Where one turn sends some rows of the set: a few examples, then the rows asked:
met: -3 -17 12 6 -3 27 23 23 -4 -24 22 0 -1 2 17 -1 -14 5 -12 18 -21 14 -8 6
 -16 -5 -16 19 40 4 17 5 7 -5 -20
kul: -8 -34 21 26 -21 35 34 34 -2 -21 8 -12 4 7 6 3 2 8 -8 0 9 -4 -3 3 -28
 -12 -13 14 34 10 36 2 25 3 -18
Bis: -1 0 30 37 15 31 10 24 -10 -17 7 3 -7 1 -1 18 -10 15 26 -2 49 -24 -17 7
 -4 -29 14 -3 -2 20 -7 -6 10 -7 -15
Fom: -3 -7 27 40 6 20 7 20 -8 -23 3 -1 -9 4 3 16 -18 14 29 -6 44 -23 -19 -3
 -8 -39 18 -5 2 17 -7 -2 15 1 -12
Lun: -5 -9 11 16 -22 11 22 15 -10 -28 1 -2 -21 1 27 26 14 2 0 12 28 14 2 -24
 8 21 -4 27 -2 -6 -21 -20 15 -2 -8
bifek: -4 -21 26 21 -37 27 26 19 -6 -24 -3 -25 -4 -5 8 22 16 7 -1 6 39 -6 7 -12
 2 3 -8 33 10 17 17 -19 32 4 -10
zuf: 11 -17 19 15 19 25 1 15 -11 -41 7 3 6 -10 -16 2 -13 -18 6 19 41 1 -10 -3
 -3 -33 7 9 5 14 5 6 -8 -28 0
Lofav: 4 -20 25 15 16 22 0 9 -15 -43 3 2 6 -5 -12 6 -17 -11 0 21 40 0 -12 -1 -5
 -34 12 22 -5 16 8 9 -11 -29 -11
Komok: -5 -22 19 18 -6 23 12 23 -11 -21 15 2 -2 8 14 -7 -14 9 -1 9 -24 9 -8 10
 -14 -13 -21 9 35 -8 15 10 -7 -7 -20
Razik: -6 -2 5 13 -13 10 17 10 0 -27 9 -1 -23 1 30 23 11 -1 5 2 14 11 -1 -16 2
 20 -1 36 7 -8 -16 -18 23 13 -12
mepa: 3 -11 -2 21 22 33 -2 21 -7 -45 -7 -17 -13 -7 4 -3 -8 -10 9 10 38 -12 -10
 -5 -7 -23 1 1 -15 1 -5 18 -7 -25 -10
Dis: -2 -10 19 20 -24 6 15 9 -10 -28 3 -1 -24 -3 25 23 17 2 12 4 26 11 6 -18
 6 16 1 37 -4 -4 -20 -17 14 3 -11
pazak: -4 -18 20 23 -34 28 35 32 -1 -23 -3 -25 -4 0 18 20 13 11 -3 7 40 -7 1
 -17 -4 5 -8 24 18 14 10 -20 36 0 -9
vufe: -2 -29 34 31 8 21 11 5 -13 -32 13 12 -4 4 -16 14 -13 -5 17 4 41 -6 -14 0
 -19 -41 23 12 -2 24 0 9 9 -8 -17
napi: 3 -5 21 21 -5 6 5 11 -11 -25 11 10 -23 2 32 3 1 4 15 9 -12 17 -11 -3 -6
 6 -11 24 12 -18 -22 3 -8 -7 -20
Vemo: -10 -25 14 13 -23 40 37 19 0 -24 13 -14 -2 5 3 11 1 9 -12 16 4 0 -4 2
 -21 -5 -14 23 30 23 29 -1 33 6 -22
ribi: 1 -8 -1 22 14 29 -4 19 -11 -50 -12 -12 -7 -6 8 2 -21 -4 1 13 38 -8 -7 -4
 -5 -21 3 4 -20 6 2 13 -14 -24 -15
daro: -8 -7 18 13 -27 26 31 15 4 -20 4 -18 -9 1 12 25 14 8 -1 10 28 -4 -5 -12
 0 7 -7 37 18 15 10 -23 42 13 -11
zon: -8 -34 20 23 -28 41 26 25 -6 -24 4 -21 5 4 1 2 -2 9 -9 7 7 -5 1 5 -18
 -12 -21 13 28 16 38 2 20 0 -20
Rerog: -13 -9 0 24 24 25 5 30 -13 -26 0 -6 -13 4 4 13 -14 9 15 -9 39 -21 3 -5 7
 -23 15 -8 -14 -1 -7 0 0 -7 -4
naba: 0 -4 19 17 -2 10 10 9 -10 -26 8 11 -22 5 29 8 7 -3 2 19 -6 21 -20 -5 -7
 12 -15 24 7 -19 -17 4 -8 -6 -23
dumi: -4 -19 27 16 2 18 17 23 -8 -16 15 9 0 10 13 -3 -5 1 -5 12 -18 13 -18 9
 -19 -12 -18 17 36 -12 21 9 -4 -3 -20
fugub: 3 0 8 12 2 14 11 16 0 -29 16 2 -20 -3 39 3 -3 -1 2 12 -14 18 -14 -2 -12
 12 -12 28 22 -13 -13 2 3 -3 -23
vifo: -8 -4 -2 30 11 20 1 29 -13 -35 -8 -7 -9 1 12 12 -28 11 15 -7 39 -18 0
 -10 5 -25 12 -13 -11 3 -3 -2 0 -4 -5
vadot: 4 -25 26 35 10 32 12 9 -12 -34 16 20 -2 -2 -19 14 -9 -7 16 4 45 -4 -9 5
 -22 -29 16 2 -2 28 0 5 7 -10 -14

zon turns into -> Komok
pazak turns into -> kul
Where do these go?
Rerog turns into -> Bis
met turns into -> fugub
Fom turns into -> vufe

Where one turn sends some rows of the set: a few examples, then the rows asked:
rirud: -11 9 -22 -14 15 6 -13 -6 26 -45 -4 -3 12
zazem: -3 0 -21 34 -11 -13 -3 -7 12 -5 9 -13 45
sumu: 12 11 -19 2 22 -7 2 -22 3 -41 -1 -3 38
Dud: -19 -21 -6 -3 12 9 2 -11 10 -10 21 -14 15
kimek: 7 16 -19 17 -2 4 1 1 16 -10 35 1 5
nemi: -20 -2 -44 7 5 15 -15 -6 21 -21 25 -6 28
Leka: -19 8 -28 -5 7 22 -9 -12 28 -36 16 -9 14
fosi: 12 28 -20 11 -2 -20 -14 -9 12 -33 5 -10 -1
Zefi: -32 8 -4 16 1 -8 -15 -31 21 -23 33 -19 26
Dab: 13 31 -16 12 -2 1 1 -10 16 -29 19 -3 1
Dem: -21 -19 -26 7 4 -11 -17 -18 0 -14 14 -29 23
dotod: -27 8 14 2 12 -10 -9 -23 27 -27 22 -7 17
Mabu: 2 -2 -2 -6 24 12 14 -14 11 -26 12 2 25
sed: -11 11 12 2 23 -23 -10 -15 22 -31 13 11 30
deda: 4 11 -24 13 -3 -30 -23 3 9 -17 10 -10 1
Neku: -7 1 -33 -8 19 -13 -24 3 20 -37 -7 4 25
nuv: -13 4 -10 28 -18 6 5 -16 18 -9 15 -24 29
Tor: 7 3 -9 24 1 -27 -4 1 13 -14 -11 -3 41
Nul: -11 -6 -46 5 14 -7 -25 4 17 -21 11 2 35
zor: -9 10 9 14 -11 4 9 -14 25 -21 -1 -19 16
nuva: 0 3 -23 18 -3 -16 -14 8 11 -2 28 -3 4
mati: -2 0 -33 10 10 -19 -17 -25 -4 -33 -1 -22 38
rup: -7 12 -9 17 21 -30 -16 -19 15 -27 19 9 47
tis: 3 9 10 11 0 -16 4 -5 21 -25 -16 -6 24
fuput: -19 11 -19 24 8 -20 -20 -28 14 -22 31 -10 45

Dud turns into -> mati
zor turns into -> zazem
deda turns into -> Dab
Where do these go?
Nul turns into -> rirud
sed turns into -> Zefi

Where one turn sends some rows of the set: a few examples, then the rows asked:
Keso: 6 4 -15 5 -12 -3 10 -18 15 -17 -12 -5 9 -23 10 -4 20 8 16 19 -13 -5 -15
 2
ninid: -10 9 5 -8 -12 -2 23 -7 -4 19 -9 31 6 4 25 -8 15 6 -8 -7 14 -24 1 12
varo: -18 15 -31 -1 -13 4 7 12 17 5 5 -30 5 10 30 -6 -7 -14 7 -15 17 7 -16 -4
Fimov: -6 3 1 -14 -11 1 7 7 11 2 3 12 5 -18 1 -3 11 9 21 19 -2 24 8 -17
Peka: 9 -6 -15 -9 -10 7 15 -15 -3 26 3 17 -20 2 28 -10 13 13 -5 -1 23 0 3 -17
bomu: 2 -20 -1 -5 -13 13 17 -23 2 21 -19 17 0 -4 15 -3 -4 -17 1 -20 9 -1 -10
 -5
megu: -8 47 -16 12 -16 6 -7 -19 15 -1 -20 2 7 26 15 2 8 -4 -1 -12 0 -2 -17 15
Liki: 13 7 -33 -4 -8 -16 13 0 -12 -21 -2 -1 -5 4 7 -12 -10 -3 10 -5 30 -3 5 -5
memit: -3 21 2 10 -23 11 -6 13 1 30 -7 2 10 -15 0 -3 11 13 17 15 -10 9 -20 -3
rer: 19 -3 -17 -4 -3 -3 -9 27 14 2 -3 -4 -7 1 25 -29 4 3 9 -36 19 6 -7 -7
vokif: 4 19 -7 14 -2 26 5 -7 5 9 5 2 2 -2 14 -6 -9 6 39 3 21 12 9 -7
fusir: 10 8 2 -18 -2 -8 -2 0 11 6 -16 -14 13 26 14 -8 4 1 20 -24 32 -9 1 7
Kere: 6 6 -25 -6 -17 5 2 5 7 12 -11 -2 19 -22 8 -2 13 10 5 31 -1 6 -31 1
gufi: -2 -3 -12 -20 -17 -8 3 1 18 -2 -9 9 2 33 6 -6 14 -4 2 22 17 8 -25 9
lepub: 8 -18 -16 5 -24 -4 3 1 9 12 -17 44 -14 1 13 -13 -1 10 -7 -11 5 -14 -8 3
mevu: 8 39 -18 15 4 0 5 -16 20 -1 -5 13 5 -16 17 -7 11 13 16 9 25 -18 6 8
zazul: 7 23 -4 2 -20 5 -9 5 23 29 -11 23 -4 11 23 -11 25 -20 1 -4 3 17 -31 6
Riz: -8 8 -35 8 -14 -6 1 3 44 -1 -9 -18 -11 5 21 -6 -15 -2 -3 -22 -4 8 -16 8
vimeb: 6 19 3 19 -30 -1 0 -6 9 1 -6 1 -2 -15 5 -6 14 15 30 9 -19 -2 -1 -7
Sopel: 1 -15 -30 -5 -35 -5 7 -22 8 11 -13 16 5 4 14 10 -4 6 23 -28 25 6 -4 -4
salaf: 0 -11 0 -18 -13 -27 9 1 3 -14 -6 -19 -7 1 6 -9 15 6 2 -10 8 0 4 9
gid: 8 21 -22 1 -6 -12 2 4 26 1 -14 21 22 -31 6 -6 -19 13 -8 1 10 -13 -15 10
zub: 5 23 -7 14 2 1 19 3 3 1 -8 4 -13 -15 10 -20 -7 -11 2 -37 -5 12 8 10
venik: -4 24 -16 -7 21 -8 -1 -11 0 6 -14 19 11 21 2 2 -3 0 -3 2 24 6 -24 12
tisos: -13 23 -27 -7 -40 -2 30 3 17 19 5 31 5 -1 24 -9 11 10 -3 -15 22 -5 -3 -2
Zedeb: 24 40 -22 3 -21 -3 2 2 14 27 -11 33 -5 10 18 -6 -18 -1 -1 -9 3 18 -10 7
teb: 12 23 -3 -11 -14 3 14 14 39 8 -12 10 13 7 27 -27 0 -18 -3 -29 6 -1 -18 5
kepif: -19 29 -27 11 -6 -11 -18 13 13 12 4 -12 -2 22 31 -1 8 12 11 -13 21 -4
 -12 3
guv: 19 14 0 3 -30 -18 -3 7 9 17 -6 -3 -15 -18 26 -14 21 -9 4 -31 -3 8 1 1
Mev: 10 12 -16 3 -13 -7 -10 2 23 11 -24 28 7 -32 1 1 27 -3 16 14 3 4 -2 3
boku: -26 -6 -16 12 -12 -5 4 5 8 4 -6 33 2 -10 10 -9 12 11 5 -42 10 -2 -14 5
bebar: -7 21 -31 4 -18 5 -15 6 -8 -6 -4 -12 -6 33 8 -3 0 19 6 -2 16 9 -8 -1
lamov: 5 6 -3 -13 -19 -10 1 2 19 15 -16 10 11 -38 -7 3 6 -3 9 6 -3 15 2 -12
bobik: -10 30 -20 11 -22 -20 -10 -1 34 7 -16 -5 5 18 26 6 -7 4 9 -22 1 -12 -10
 20
sel: -3 15 -6 -4 -12 3 3 4 11 -1 -8 28 14 -11 11 -1 29 -2 31 24 5 8 6 2
Siz: 1 0 -10 3 -7 15 0 13 12 10 -4 11 15 -18 2 -7 -37 8 13 -5 4 19 -14 -3
lel: 17 19 -12 -12 -2 -7 -2 0 46 9 -13 11 -9 32 12 -17 6 16 -2 -6 20 -1 -10 5
tobib: 12 31 -41 10 -26 -2 -6 -2 22 -5 -13 -3 -9 -5 23 -11 -2 4 -20 -22 -10 9
 -16 2
kilol: -12 16 -22 -4 -15 5 4 8 -9 -7 -9 -28 12 -2 15 -7 -8 -4 -10 -28 0 11 -12
 6
lur: -19 6 -21 -9 0 9 22 -28 23 25 -5 11 -7 4 10 3 18 17 -2 -17 22 15 -6 3

megu turns into -> tobib
gid turns into -> Siz
Liki turns into -> venik
Where do these go?
kepif turns into -> bobik
Sopel turns into -> lur
sel turns into -> Mev
fusir turns into -> lel
vimeb turns into -> Keso
zazul turns into -> guv
ninid turns into -> lepub

Where one turn sends some rows of the set: a few examples, then the rows asked:
Metob: -3 -25 -8 -4 -12 -3 -14 -7 -23 8 5 3 -20 -16 9 -3 -10
lereg: 12 -4 -7 -12 6 -2 17 -2 -21 -2 4 -4 25 -32 8 10 -6
goge: 6 14 4 -6 21 0 -9 2 13 12 2 -7 6 -3 -28 11 13
zot: 17 1 -25 -9 -3 -4 11 -9 5 17 10 9 17 -10 -8 17 -9
filez: 1 -15 22 0 -2 2 -10 22 7 -18 -13 23 2 -1 -3 10 0
puv: 21 4 26 -1 4 -4 -11 3 -3 -1 12 -24 21 -19 0 -7 3
gero: 17 12 -13 11 -12 0 9 0 9 -12 9 10 -22 17 13 -6 -4
meron: 5 -1 10 -9 -4 1 -9 19 26 -12 -11 20 -2 12 -5 7 9
mav: 20 -6 -17 -6 -7 -1 9 -7 -8 6 1 7 19 -29 1 21 -8
fip: 14 11 -12 10 -13 -2 4 13 2 -23 -5 10 -22 -1 18 9 -1
luko: 14 -9 6 6 9 2 -14 -1 7 4 -1 -2 5 -12 -36 14 0
puso: 5 5 -9 -18 17 -5 23 -2 -17 4 16 -9 28 -15 3 -2 -6
vibur: 8 8 -20 -16 11 -6 20 -6 0 16 20 0 23 -1 -8 2 -8
bos: -17 4 -23 -22 1 -15 -11 11 -4 14 12 -4 -18 4 4 -1 -2
penu: 1 -16 37 1 4 3 -3 16 -5 -17 -2 15 9 1 7 -8 -2
repat: 4 9 -2 13 5 -1 16 1 -6 -10 19 9 -16 24 9 -17 -10
mim: -13 -12 -19 -8 -5 -9 -16 2 -12 17 6 10 -22 -3 -2 8 -9
Ras: -2 -16 -4 -17 -10 -6 -7 -3 -23 -1 10 -15 -13 -16 21 -19 -4
mak: -6 7 5 13 15 -3 17 14 -23 -21 11 7 -13 10 12 -8 -10
tisi: -10 3 -13 -27 -2 -13 -6 7 -11 3 14 -19 -12 -4 18 -17 1
Noti: 10 23 16 -10 17 -4 -8 5 7 9 10 -21 16 -8 -6 -2 15
Dupu: 4 -4 34 -9 6 3 2 8 6 -11 7 7 9 15 11 -23 6
pozo: 0 9 -1 12 4 -3 9 21 -18 -28 -4 8 -17 -6 17 9 -5
Zezel: 23 -16 19 9 -1 0 -14 0 -3 -4 6 -12 14 -22 -19 2 -7
zulov: 6 6 17 -15 0 3 -1 10 26 -7 1 10 2 22 4 -14 13

goge turns into -> Zezel
Dupu turns into -> meron
Where do these go?
repat turns into -> fip
vibur turns into -> mav
Ras turns into -> bos

